Read these off the row that follows.
1) The entry just right of the smallest entry?
2) The entry just right of -84?
[ -70  -20  -84    3  -32  -10  -60  -52 -108  -38   15  -23  -95    9]
1) -38
2) 3

m =
[[   1  -43  -14    9  -97   25   -7   -5   27  -40   47  -37  -27  -15]
 [  17  -25  -67  -49  -45  -56  -39   -2  -18    3  -28   -5  -28  -25]
 [  10   24   60   61   32   57   38   -2   20   15   48    2    4   22]
 [ -42  -41   -1   -6  -92   10   -8  -15    3  -64  -14  -35  -15   -5]
 [  34   20   37   45   26   49   28   15   27   29   63   11    4   13]
 [  -8  -46  -30  -12 -100    0  -18   -8   12  -42   16  -34  -29  -19]
 [ -30  -38  -39  -31  -88  -22  -26   -7  -13  -52  -27  -28  -26  -22]
 [ -20  -27  -53  -56  -31  -64  -37  -16  -25  -18  -62  -12   -8  -21]]
The first entry, reading row by row: 1
The entry directly below 38 -> -8
Give the smallest entry.
A: -100
The 3rd smallest entry -> -92
The third largest entry -> 60
Give the entry in the top-right corner.
A: -15
Give the entry directly above 12.
A: 27
Give the entry directly above 22.
A: -25
The entry in the bottom-right corner -> -21
Give the entry just left of -46.
A: -8
The largest entry in the last row: -8
The fifth-last entry, reading row by row is -18
Give the entry in the bottom-left corner.
A: -20
Give the second largest entry.
A: 61
The top entry of the column that holds the smallest entry: -97
Give the entry directly above 11.
A: -35
The second entry on the diagonal from the top-right corner is -28
The entry just right of -34: -29
The third-last entry, reading row by row: -12
Give the entry directly below the largest entry.
A: 16
The largest entry in the first row: 47
The second entry in reading order: -43
Give the entry directly above the smallest entry.
A: 26
The entry just left of the smallest entry: -12
The fourth entry in reading order: 9
The entry just right of the largest entry -> 11
The entry just right of 57: 38

Questions about the row below.
1) Read off the last entry.
2) Read off the entry just left of 4.381.
3) Read off the second-last entry.
4) Read off the largest entry.
5) Read off the entry just right of the smallest entry.
6) Read off the entry just left of the centre entry.
7) Read off the 3rd entry from the right.
8) Read off the entry just left of -12.374.
 14.946  -17.162  -15.696  -13.492  -12.374  -10.009    4.381    8.101  -13.779   -7.433   -2.574
1) -2.574
2) -10.009
3) -7.433
4) 14.946
5) -15.696
6) -12.374
7) -13.779
8) -13.492

Read these off the row that follows.
1) Report the entry just left of the largest entry.
2) Report the entry just right of 86.
3) Report the entry just right of -57.
[  3 -43 -51  86 -88 -79 -57  28  79  27 -11  63 -25  88]
1) -25
2) -88
3) 28

Questions about the array below.
1) Read off the first entry, reading row by row.
2) Read off the entry directly below 11.
3) Read off the entry just right of the smallest entry.
4) Read off the largest entry in the last column.
5) Read off the largest entry in the last row.
6) Read off the fourth entry, reading row by row.
7) Read off the first entry in the row that holds the largest entry.
8) Read off the last entry in the row that holds the smallest entry.
array([[ 12,  -2,   4,  -1, -12,   5,   2,  -3],
       [  4,  10,  24,  -5,   7,   2,   3,   4],
       [ 21,   6,   1,   9, -10,   0,  -2,   1],
       [ 25,   5,  -1,   9, -15,  -1,  -4,   3],
       [ 16,   0,   8,   0, -10,   5,   3,  -1],
       [-11,  -8,  -6,  -2,   8,   7,   9,   2],
       [-36,   2,  13,  -8,  30,   7,  11,  -5],
       [  0,  -8,  -2,  -3,  -2,   7,   8,   2],
       [ 16,  -1, -12,   6, -14,  -2,  -6,   6],
       [-37,  -3,   6,  -6,  31,  10,  13,  -3],
       [ 13,   7,  19,  -1,  -3,   4,   4,  -1],
       [-19,   9,  22,  -8,  21,   3,   6,   0],
       [ 12,  -4,  -5,   2,  -8,   2,   1,   5],
       [ 18,   0,   7,   0, -13,   3,   2,   0]])
1) 12
2) 8
3) -3
4) 6
5) 18
6) -1
7) -37
8) -3

Questions about the row below.
1) Find the smallest entry.
2) Find the entry just left of the smallest entry.
3) Find the entry just right of the largest entry.
[-17  78  27  -2 -60   6  -5 -28]
1) -60
2) -2
3) 27

Read these off the matrix that follows.
1) What is the first entry in reading order?
2) What is the entry just right of the smallest entry?
3) What is the smallest entry?
[[43, 56, 43, 19, 38, 24, 46, 86, 42, 38, 54, 39], [64, 65, 29, 25, 38, 56, 24, 52, 30, 43, 45, 64]]
1) 43
2) 38
3) 19
